Each row has a name. After each piece below comes the name of the row it's from, unless a question asks for something else. Each question is about the rows just above it. Places in a row count from 0.

Columns, left to right: E U K T Q C V
[137 123 145 142 152 194  86] = Z_976
[139 121 143 142 194 152  86] = Z_939
[109 154 119  98 141 208 125] = Z_480
Changed Z_976: [137 123 145 143 152 194  86]. Place and old value: -> 3, [142]
asked: [119  98 141 208] -> Z_480
[194 152  86] is in which row? -> Z_939
Which column holds [86 86] top down? -> V
Which column holds this, read top down? [143 119] -> K

Columns, left to right: D P F H N
[147 150  61  26 141] = Z_487
[ 56 111 130 157 112] = Z_583
[147 150  61 186 163] = Z_75
[147 150  61 198 128] = Z_143
Which row holds [130 157 112]? -> Z_583
[26 61] is which row, read backwards? -> Z_487
Shift each entry of [ 56 111 130 157] by +1 times 1: -> [ 57 112 131 158]
One entry of Z_487 was changed: [147 150  60  26 141]. Where, and from what? -> 2, [61]
Changed Z_143: [146 150  61 198 128]. Place and old value: -> 0, [147]
asked: [147 150  61 186 163] -> Z_75

Columns, left to right: R B Y X W
[ 70 122 169 175  36]  Z_310
[ 97  58 197 158 121]  Z_667
[169 172  36 191 105]  Z_97
[169 122  70  31 123]  Z_591
Which row holds this, read backwards? [ 36 172] -> Z_97
Which row holds this, read backwards? [ 36 175 169] -> Z_310
asked: [ 70 122 169] -> Z_310
[175 169] is which row, read backwards? -> Z_310
Which row holds this, read backwards? [58 97] -> Z_667
asked: [122 169 175  36] -> Z_310

Columns, left to right: papu fes Lif vire Fulo niki Rula bafe felo
[130 141 139 125 132 127 137 101 115] -> Z_665
[164 122 114 137 115  97 116 201 129] -> Z_32
[108 165 148 126 141 135 157  74 119] -> Z_795
[120 135 132 118 141 151 141 118 103] -> Z_321
[120 134 156 125 147 133 215 131  82] -> Z_416
[143  94 114 127 126 132 111 181 115] -> Z_306
[ 74 133 124 150 121 128 166 101 197] -> Z_857
[215 134 147 156 125 120 133 131 129] -> Z_963
[131 215 133 147 125 156 134 120] is which row, read backwards? -> Z_416
Which row holds [133 120] read backwards? -> Z_963

Columns, left to right: Kub loguv rifil temo Vula domob Sez pek
[134 128 149 153 143 117 161 123] : Z_970
[142 132 116 107 118 100 101 117] : Z_131
[147 114 145 186 160  92 195 121] : Z_587
[168 122 129 103 137 210 116 122] : Z_133
[190 122  87 163 148 111 150 151] : Z_715
[129 102 108  69 103 159  71 141] : Z_271
[112 168  81 168 106  81 118 138] : Z_122
[134 156 128 114 121 119 109 140] : Z_953
Shift each entry of [143] by -1 times 1: -> [142]
[143 118 160 137 148 103 106] is in which column, read top down? -> Vula
Which row holds [122 116 210 137 103 129] read backwards? -> Z_133
Which column holds [160 137 148] top down? -> Vula
Move every entry of [160  92] by +1 step of 1. -> [161  93]
One entry of Z_122 was changed: [112 168  81 168 106  81 118 137]. Where, and from what? -> 7, [138]
Which column holds [134 142 147 168 190 129 112] top down? -> Kub

Columns, left to right: lufi Nifa kelo seni Gopos pur laput nedo lak
[141 122 138 140 173 141  85 118 106] = Z_285
[157 121 146 139 199 130  59 110  99] = Z_628
[102 151 120  95  94 188 134 124 166] = Z_990
[102 151 120  95  94 158 121 127 113] = Z_140
[118  95 134 188  94 151 166 120 124] = Z_849
[107 158 139 115 183 116 220 145 202] = Z_248
[199 130] with +1 step of 1 on every entry: -> [200 131]
Where do [151 120  95  94 188 134 124 166] appear? -> Z_990
Move every entry of [134 188] by -1 step of 1. -> [133 187]

Columns, left to right: S A G J M L Z
[144  91 162 101  75 103 231] -> Z_494
[ 78 160 125 136 130 205 123] -> Z_146
[142 138  97 160 161 175 169] -> Z_273
[173  97 159 124 137 144 142] -> Z_218
[167 156 136 142 124 222 105] -> Z_23
[152 138 115 115  98 154 138] -> Z_85
[190 113  91 143 159  75  91] -> Z_787
[145 125 160 123  96 200 113] -> Z_683
[151 155 105 145 140 166 114] -> Z_902
[134  92 158 114 109 118 201] -> Z_742
One entry of Z_273 was changed: [142 138  97 160 161 175 168]. Where, and from what? -> 6, [169]
Shift each entry of [125 136] by -1 times 1: -> [124 135]
Which column holds [115  91 160 105 158] top down? -> G

